Families of rows that turns and mirrors carry onto each other, the same ones carrying the whole set onto itself: the rest of each named row's family, in list order
4 families of 8 rows
lefe: [-1.17  0.95 -0.60 -1.41  1.06 -0.76 -3.17  0.98 -0.85  0.74 -4.22  2.92]
gok: [-1.54  0.97 -0.47 -0.98  0.78 -1.23 -2.61  1.21 -0.37  0.55 -4.40  3.37]
bem: [-1.44 -2.44  1.24 -2.65 -1.57 -0.32 -3.61  0.26  0.60  1.59 -1.39  1.42]
Tizib: [-1.69 -2.30 -2.51 -1.44 -0.58 -0.66 -2.69 -0.39  2.94  0.10  0.37  2.72]
labup: [ 0.44  1.10 -1.43  0.50  0.88  1.11 -1.10 -0.10  1.77 -0.18 -1.73  3.16]
Tafi: [-1.19 -2.01 -2.37 -0.92 -1.30 -0.57 -4.25 -0.31  2.84 -0.45 -0.02  1.81]
tura: [-1.04 -2.20 -2.02 -0.76 -0.51 -0.89 -3.31  0.13  3.25 -0.06  0.64  2.62]
bol: [-1.15 -2.78  0.84 -2.70 -1.03 -1.16 -3.45  1.52  0.33  1.48 -1.59  1.41]
Zedo: [-0.88  1.45 -0.21 -1.81 -0.07 -0.44 -4.08  1.52  0.37  0.39 -4.38  1.76]
nakiz: [-2.06 -2.38 -2.22 -0.86 -0.14 -0.63 -2.90 -0.57  2.57 -0.50  0.18  3.36]
von: [-1.34 -2.94  0.66 -2.69 -0.95  0.03 -2.72  1.79  0.18  0.56 -2.18  1.21]
kas: [ 0.68  1.04 -1.06  0.02  0.32  1.09 -1.02 -0.48  1.87 -0.29 -2.20  3.60]
lelog: [-0.98 -2.81  0.57 -2.23 -1.52  0.59 -3.03  1.74  0.11  0.90 -2.45  1.35]
vog: [-1.39 -2.26 -2.71 -1.37 -0.04 -0.79 -2.81 -1.04  2.06 -0.45  0.13  3.49]
volil: [ 0.30  1.18 -1.46  0.16  0.27 -0.52 -1.35 -1.90  1.42  0.59 -0.96  2.86]
Pali: [-0.55  0.99 -0.30 -1.36  0.79 -1.14 -3.17  1.75 -0.51  1.12 -4.15  2.64]
zuge: [-1.38 -2.55  0.92 -2.31 -0.89 -0.58 -3.99  0.57  0.22  1.98 -0.78  1.38]
Bava: [ 0.25  1.58 -1.96  0.15  0.63  0.19 -1.21 -0.89  1.80  0.93 -1.36  3.10]
motet: [-1.62 -2.09 -2.19 -1.32 -0.36 -0.49 -3.53 -1.02  2.62 -0.52 -0.08  3.81]
zezi: [-1.40  1.53 -0.29 -1.49  0.10 -0.37 -3.68  1.92  0.40  0.98 -4.03  1.14]
sor: [-1.67 -2.57  0.50 -2.52 -0.92  0.76 -2.87  2.27  0.47  1.10 -2.30  1.33]
Vuv: [ 0.01  1.45 -1.16  0.72  0.60  0.12 -1.65 -1.49  1.64  0.78 -0.94  2.96]
pitib: [-1.63 -2.81  0.16 -3.14 -1.18 -0.47 -2.77  1.63  0.50  1.37 -1.92  1.08]
Bam: [-1.56 -1.94 -1.97 -0.93 -0.75 -0.51 -3.57  0.02  3.22 -0.62  0.44  1.69]
gesan: [ 0.64  1.24 -1.45  0.67  0.80  0.15 -1.31 -0.08  2.13  0.36 -1.38  3.58]
pafoz: [ 0.25  0.98 -1.21  0.87 -0.26  0.04 -1.53 -1.74  1.51  0.75 -1.30  3.28]
kezu: [-1.41  0.90 -1.00 -0.95  0.35 -0.54 -3.35  1.08 -0.57  0.65 -4.66  3.21]
vub: [-0.77  1.54 -0.79 -1.87  0.64 -0.53 -3.09  1.52 -0.21  1.37 -4.14  1.84]
Vopa: [-0.70 -1.97 -2.03 -1.16 -0.55 -0.41 -4.28  0.08  2.83 -0.24  0.62  1.62]
Zavak: [-1.68 -2.64  1.01 -2.49 -1.18 -0.99 -3.33  0.50  0.14  1.40 -1.34  1.13]
Puz: [-0.70  1.46 -0.35 -1.59  0.51 -0.59 -3.85  1.49 -0.22  0.62 -4.03  1.25]
Fab: [ 0.53  0.99 -1.22  0.39  0.55  0.38 -0.65  0.19  1.90 -0.52 -2.27  3.29]

The rest of the family of zuge: gok, vog, volil, zezi, sor, Vopa, Fab
The rest of the family of lefe: labup, nakiz, von, Vuv, Bam, Zavak, Puz

Families of rows that turns and mirrors carry onto each other, the same ones carrying the whole set onto itself: the rest of each named row's family, in list order
5 families of 4 rows
leres: [ 2.37  0.52  1.12 -2.59  3.07 -1.11 -4.06 -3.06 -0.65 -0.73 -1.77 -1.89
  3.27  1.61  0.34 -0.16 -1.01 -0.52  2.15]
kelum: [ 3.29  0.34  0.42 -1.84  3.47 -2.13 -4.35 -2.43 -2.48 -0.36 -1.78 -2.61
  3.46  3.14  0.13 -0.30 -0.60 -1.16  1.18]
bilir: [ 1.27  2.13 -2.28 -1.49  1.81 -2.70 -2.76 -2.38 -2.61 -0.56 -1.48 -1.20
  1.78  2.03  0.06  1.85 -0.44 -2.95 -0.65]
sotil: [ 0.98 -0.80  1.10 -1.07  2.92 -0.18 -2.11 -4.13 -1.87  2.07 -1.11 -0.72
  4.25  2.40 -1.46  3.51  2.74  0.25  2.99]
gagit: [ 1.52  0.33  0.34 -1.11  3.45  0.54 -2.23 -4.41 -1.20  0.06 -0.25 -0.43
  2.44  3.28  0.22  4.60  2.34  0.72  3.35]
Pote: [ 3.02 -0.83 -0.55  0.80  1.78 -0.33  0.70 -3.87 -1.38 -0.16 -0.53 -0.40
  2.31  1.80  0.02  3.49  2.54 -0.06 -0.22]
sisu: [ 1.81  1.18 -0.92 -1.78  2.83 -3.04 -3.49 -0.66 -1.90 -0.32 -1.68 -0.58
  1.99  2.40  1.02  2.40 -0.66 -2.54 -1.15]
nutez: [ 1.43 -0.98  0.75  0.72  3.56 -0.36 -0.06 -3.69 -0.28  0.97  0.08  0.07
  2.89  1.23 -0.46  3.02  2.75  0.20 -0.66]
Zap: [ 0.25  0.27  1.10 -0.50  3.89  1.40 -1.49 -3.92 -2.28  0.47 -0.94  0.22
  3.50  2.62 -1.28  3.82  2.16  0.55  2.04]
Pel: [ 0.68  0.33 -0.03 -0.37  2.41 -1.12  0.67 -3.00 -0.35 -0.29 -0.81  0.81
  3.60  1.43 -0.24  2.82  3.59 -0.50 -0.34]
zud: [ 2.08  0.39  0.99 -3.02  3.76 -1.51 -5.12 -3.45 -0.90 -1.63 -1.63 -1.82
  2.86  3.27  0.33  1.03 -0.82 -0.71 -0.09]
bok: [ 0.36  0.97 -1.45 -1.49  3.38 -2.50 -3.52 -1.51 -1.61 -0.06 -0.99 -2.13
  2.57  3.43 -0.60  1.92 -0.65 -3.29 -1.18]
giga: [ 2.31  1.11 -0.27 -0.62  1.82 -1.37 -3.02 -1.17 -2.05  0.38 -0.91 -2.46
  2.24  2.88 -0.48  2.10 -0.96 -3.11 -1.93]
zesi: [ 2.01 -0.76 -0.64  0.03  1.79 -1.70 -0.12 -3.94 -0.97 -0.02 -0.56 -0.27
  3.04  2.52  0.32  3.70  3.36 -0.30 -2.08]
zezer: [ 1.43 -0.67  0.84 -0.33  2.09 -1.29  1.06 -3.49 -1.69  0.88 -0.08 -0.85
  3.33  1.54  0.29  4.43  2.45  0.15 -0.33]
zitu: [ 2.00 -0.08 -0.13 -2.21  2.57 -2.44 -4.47 -3.87 -1.33  0.16 -1.62 -3.01
  2.88  1.92  1.28  0.22 -0.82 -0.77  1.66]
sifet: [ 1.12  0.67  1.20 -2.02  2.95 -0.05 -1.34 -4.29 -1.96  0.21  0.38 -0.10
  2.72  3.00 -1.23  3.04  3.18  1.34  2.54]
gera: [ 1.22 -0.98  0.06 -2.36  2.61 -1.62 -4.36 -2.48 -1.54 -0.59 -2.27 -2.30
  2.99  2.95 -0.06 -0.47 -1.01 -0.68 -0.20]
vezu: [ 0.90  0.47  0.80 -1.26  2.32  0.78 -2.97 -4.04 -1.95  0.70 -0.72 -1.43
  3.54  4.32 -0.22  3.29  2.96  0.91  2.79]
geka: [ 2.18  1.48 -1.19 -1.17  2.52 -2.54 -2.19 -1.81 -1.83  0.32 -1.16 -0.76
  2.25  1.18 -0.87  3.10 -1.01 -3.69 -1.00]

The rest of the family of kelum: sisu, zezer, sifet
The rest of the family of leres: zesi, vezu, geka
The rest of the family of zud: sotil, Pel, giga

Families of rows that turns and mirrors carry onto each other, the same ones carrying the whole set onto itself: the rest of each named row's family, in list order
4 families of 8 rows
Liko: [ 2.37  0.65 -0.14  0.15  0.60 -0.33  0.99  2.32 -0.09 -0.11  2.42 -1.27
 -2.37 -1.73]
Bodot: [-1.59  1.45 -0.01 -1.38 -1.26  2.09  0.12  3.69  2.99  1.18  0.63 -0.52
 -2.14  0.28]
far: [ 2.07  0.24  0.50 -0.93  2.33  0.26  0.58  1.82  0.08  0.62  2.55 -0.06
 -2.61 -1.25]
git: [ 1.45  2.79 -2.57 -1.27  0.54  0.77  0.79  1.38  0.83 -1.04  1.45 -1.31
 -1.51  0.37]
Zuleb: [-2.20  1.42  0.31  0.00 -1.54  0.49  0.23  1.30  1.81 -0.88  2.79  1.63
  0.38 -1.41]
sipom: [-1.83  1.29  1.39 -0.38 -0.91  1.21 -1.39  2.01  1.88 -1.49  1.55  1.60
  0.78 -0.84]
Lini: [ 0.31  2.93 -2.49  0.03  1.38  1.28  0.54  2.48  1.93 -0.05 -0.60 -1.46
 -2.27 -0.35]
Gukov: [ 0.58  1.91 -2.80 -1.32 -0.05  0.87  0.94  0.21 -0.31 -1.05  0.95  1.21
 -0.95 -1.90]
moz: [-1.55  1.08 -1.54 -0.03  0.68  1.02  0.60  2.31  1.20 -1.21  1.44  1.82
  2.45 -0.97]
pas: [ 1.01  3.06 -2.71 -0.11  0.83  1.36 -1.79  2.05  0.53  1.39  1.19 -0.62
 -1.22 -1.45]
tipof: [ 1.66  0.20 -2.20  0.88 -0.17  0.99 -0.65  1.80  1.41  0.30 -0.65 -0.29
 -1.72  0.71]
Zile: [-0.11  0.99 -1.77 -2.09  1.00  2.74  0.09  3.85  1.87  1.19  2.28  1.02
 -0.72 -3.17]
sefo: [ 0.36  2.06  0.14  2.16  0.54 -0.56  1.28  1.61  0.65 -0.41  2.91 -0.52
 -1.95 -1.74]
subo: [ 0.38  2.54 -3.50 -1.16  0.83  1.41  0.58  0.40  0.38 -0.75  2.25 -0.04
 -0.80 -0.70]
veg: [ 2.18  0.96 -2.98  1.13  0.00  1.68 -0.46  2.37  0.32  0.55  0.78 -0.97
 -0.83 -0.28]
Lirav: [-1.17  0.32 -0.39  1.43 -0.05  1.75  1.36  1.46 -0.14  0.15  2.46 -2.36
 -2.22 -0.77]
beza: [-1.91  1.00  0.39 -2.27  0.78  2.52 -0.56  3.64  1.50 -0.49  0.27  0.24
 -0.26 -3.13]
Nik: [-1.37  1.30  1.37 -2.31  2.00  1.08  0.59  3.86  0.25  1.63  1.40  0.59
 -0.08 -0.92]
Badem: [-2.33  1.33  0.07 -0.74 -0.33  2.17  1.38  3.74  2.23  1.49 -0.58  0.49
 -1.48 -0.39]
nibo: [-1.04  1.03 -0.53 -2.94  0.97  2.30 -1.30  2.93  1.33  1.09  1.58  0.77
 -0.25 -3.12]
denud: [ 0.97  0.68  0.68  1.67  2.69  1.10 -0.54  1.67  1.38 -0.91  2.76 -1.35
 -1.48 -0.70]
loz: [-0.52  0.45  0.15 -0.62 -0.15 -0.42 -0.86  2.46  2.17 -1.19 -0.08  1.41
  1.25  0.34]
Liv: [-1.58  0.57  0.53 -0.19  0.14  1.76  1.91  0.72 -0.31 -0.89  1.34 -1.79
 -2.48 -0.74]
vom: [-1.37  0.64 -0.49 -0.22 -1.61  0.75  0.39  2.01  2.74 -1.83  3.39  0.40
 -0.38 -2.26]
vevob: [ 0.55  1.04 -0.22  1.09  1.21  2.08  1.07  1.88 -0.11 -0.05  3.12 -2.37
 -1.55  0.37]
Filig: [-1.90  2.15  1.11 -0.95 -0.04  2.21  0.29  3.99  1.06  1.64  0.13  1.77
 -0.60 -0.88]
dopok: [-0.82  0.63  0.45  0.32  1.07  1.73  1.08  3.16  2.13 -1.49  0.69  2.91
  0.78 -1.73]
raval: [-2.49  0.02  0.70 -0.88  0.05  1.11  0.50  4.04  0.44  0.79  0.28 -1.18
 -0.11 -2.37]
lepus: [ 0.68 -0.14  0.56  0.48  1.12  1.88  0.34  3.11  3.26 -0.03  2.55  2.34
 -0.37  0.47]
fabel: [ 0.61  0.15 -1.36  0.42  0.30  2.52 -0.82  0.81  0.74 -0.18 -0.76  0.11
 -1.05  1.48]
karat: [ 0.02 -0.94  0.69  0.15  1.80  1.74  0.17  2.66  3.14 -1.15  1.02  2.18
  0.28 -0.78]
saro: [ 1.60 -0.36  0.71 -0.23  1.65  1.52  0.12  1.53 -1.09  1.33  1.78  0.90
 -1.89 -1.65]

The rest of the family of Filig: Liko, git, sipom, veg, beza, vevob, dopok
The rest of the family of Lirav: far, Zuleb, tipof, subo, Badem, nibo, karat
The rest of the family of Bodot: Gukov, Zile, Liv, vom, lepus, fabel, saro

